Named moves (each a turn or a mirror), then the moves between two rows, first move first; the first pair answered:
J (before => after):
[-21  12 -20  11  16  -8  -9  23 -24 -24  -2 -18 -20  10 -20   8  23 -30
  -7] => [-16  20  18   5  22   6 -20  34 -18 -31   2 -13  -4  21  17 -15   7 -13
   6]
[ -6 -12 -26   5  -1  -3  43  25 -31  15  -1  16  -7 -10 -35  13   8   0
  12] => [  3  -3  18  -5  12   8  31  44 -20   7  14  24   9  -2  13 -22 -14  26
  28]
[ -3   5 -29   8   4   2   4   1   3   0   2  -4  -4  18 -22  19  12 -14
  -7] => [ 5 12  7  2 16 13 -6 18 14 -8 13  4  9 28 14 -5 -4  5  4]
[ -8  -1 -15  28  18  -7 -14  -4  18 -18 -17   1   0  24  -1  24  17 -11
 -17] => [ -3   6   6  25  23   0 -16   3  28 -28 -16   7  11  31  15   9   6   0
 -12]
C (before => after):
[ 12  -7  14  16 -20   7 -18 -28 -11  10  38   5  -2   2  30 -19 -33  18
   5] => [  6  -1  31   5 -13   2 -22 -30  25 -17  16 -18  11  24  27 -13 -10  17
  -6]
[ -9  -7 -28  -4 -13 -17  11  -3 -17  19 -15   9  -9  -1 -31  18  31 -14
 -13] => [ -3 -12 -22  22  -8   2  -1  19 -22  24  16  40   0   1 -15   7  -4  -1
  11]
[ 29 -11   9 -11 -17  26 -14 -54  -5  20   7 -11   6 -39  23 -17 -11  16
   1] => [ 29 -10  19  -3 -10  29 -20 -45  10   4  12  -5  17 -30  36 -19 -14  24
   9]
[ 28 -13  -7 -24   7   9  -4 -45   4   7  12 -20 -14  -4 -15  -3  18  18
  -8] => [ 34 -20  -1 -10  10  27  -7 -34  -5  18  36   2 -17  -4  -8  -6  -4  30
   6]
K (before => after):
[-21   8  22 -15  -5   1   3   5   3 -19 -17  -8  13  19  15 -15  27  -8
  -3] => [-26   6   3   1   3   0  -1  10  17 -25 -20  -3  20  23   6  -2  31 -11
  -3]
[-27   6  12  11  -4  -3  39   1   2 -10 -17  -1   1  10  -9  -1  20 -10
   6] => [-22  10  25   8  -6   2  34  -6   9  -7 -23  -5   9  12   3 -16   8   2
  12]
[-49   6  21 -21  37 -17   3  55 -12 -29 -30 -10  -9  27  28 -16  70 -36
   8] => [-40  14  44 -21  40  -4 -17  48  16 -36 -23 -21  -1  39  51 -20  58 -10
   8]
[-21   1  18  -7  14 -10 -31  20  45 -22   3  16  -8  19 -25  40   1  21
  -2] => [-28 -12  16 -29  -3 -22  -6  31 -14   0  -1  23 -42  -8 -27  23  15  -8
  -7]
Pairs:
Each pair is two moves apart.
[ 18   2  14   1 -10  31  -5   1  18  14  25  12   3  12  14 -14 -56  25
   4] => [  7   8 -19 -16 -18   0   6 -35  41  -7 -21 -29  -3  19 -20  22  -4  -4
 -27]  C J
[-13  25 -16  -2 -45 -29  13 -49  -4  -4 -44  -5 -11   1  -8  -3  10 -24
   0] => [  9  24  -5   2 -53 -17  10 -47 -20  13 -23   7 -19 -17   0 -13 -25  -5
  14]  K C
[-30   0 -22  24  11 -19 -14  12  26 -11 -12 -14  16  22 -22  27  30 -22
 -13] => [-12  -6  23  -7  -9  -7  15  36 -57  23   8  12 -15  -8  22 -16  -3 -12
   9]  K C
[  8  -1 -51  31 -19  -1  -9  -1 -17   8  30  -3  -4   9 -27  30 -18 -27
 -11] => [ -3  -3 -28  39  -6   7 -11  38 -26  -2  43  18   3  22   1   7 -26 -31
   9]  J K
[ 23 -13 -19  -2 -19 -15 -15 -68  38 -13  -3 -57 -19  -7 -22  10   6  30
 -37] => [ -8 -29 -70  45   1 -21 -11 -16  17 -23  -2 -17 -27   9 -53  27  24  -9
 -32]  J K
[-16 -15 -17  25  -3 -24  12 -12 -21  11 -15  -7 -11 -24 -37  42  40 -42
 -23] => [-25  -6   7  70  29   8 -23  41  28 -12  15  28  30  10   2  18   3   0
   6]  C C
[  9  13  29 -23   7 -13   5 -11  26 -18 -18 -32  -1  13  21 -10  13   8
   4] => [  6 -11 -35   9  -5 -21  19  -5 -19   4  -6  -5 -25 -11 -29  22  14 -21
  -2]  K C
[ -3  18   9 -14  17  -3  -9  -7  40 -22  -5  -9  12  15  13  -9   5  11
  -5] => [  3   3 -36  -3  -7  -6   6 -21 -15  12   4   2 -18 -25 -25  18   0  -9
 -11]  J C
[-17 -12 -23  -2   5 -10   3  27 -22  -7  -1   4 -19   5 -24  13  26 -43
  -8] => [ -8 -12  -4  11  10   7  -9  50 -18  -5  21  32  -5  12   4 -10  -9 -19
   9]  C J
[ 19  -7  17 -31 -53   9  20 -29 -27  10   9  15 -40  13  -2 -23  -6  -7
 -18] => [  6   5  42 -25 -28  17  -8 -10  32 -17   7  14  -5  46  25 -31  -6  11
 -15]  C C
[ -4  13 -21  -5  -7   5  11 -51  -9  22 -31  -5  -6 -70 -12  33   8  31
 -24] => [-21  10 -47  52  26  17  -7  -2  29  -6 -15  31  21 -35 -17  37   2  28
 -13]  J K
[ -8  -3  -2  -3   8 -10 -15   6  43 -20 -16 -12  19  15   9   3  12   7
  -1] => [  7 -22 -23   4  -7  -7   3   2 -30  18  11  12 -14 -25 -14   8 -15   8
  13]  C C
[ 22  10  21  11  12   1 -49 -14  26 -13   4 -28  14  27  -8   0   9   2
  -9] => [ 12 -10 -13  32   7  -3 -27  14 -35  12  20  17 -16   5 -25   7  11 -24
  -3]  K C
[ 16   7  23 -25 -13  -4   7 -27 -12   4 -19 -30  -5  -5   6 -14   0  13
  -7] => [ 19   0   3 -12 -16  -1  14 -26 -32  24  -6 -13 -14 -16  -9 -11 -15   8
   0]  C J
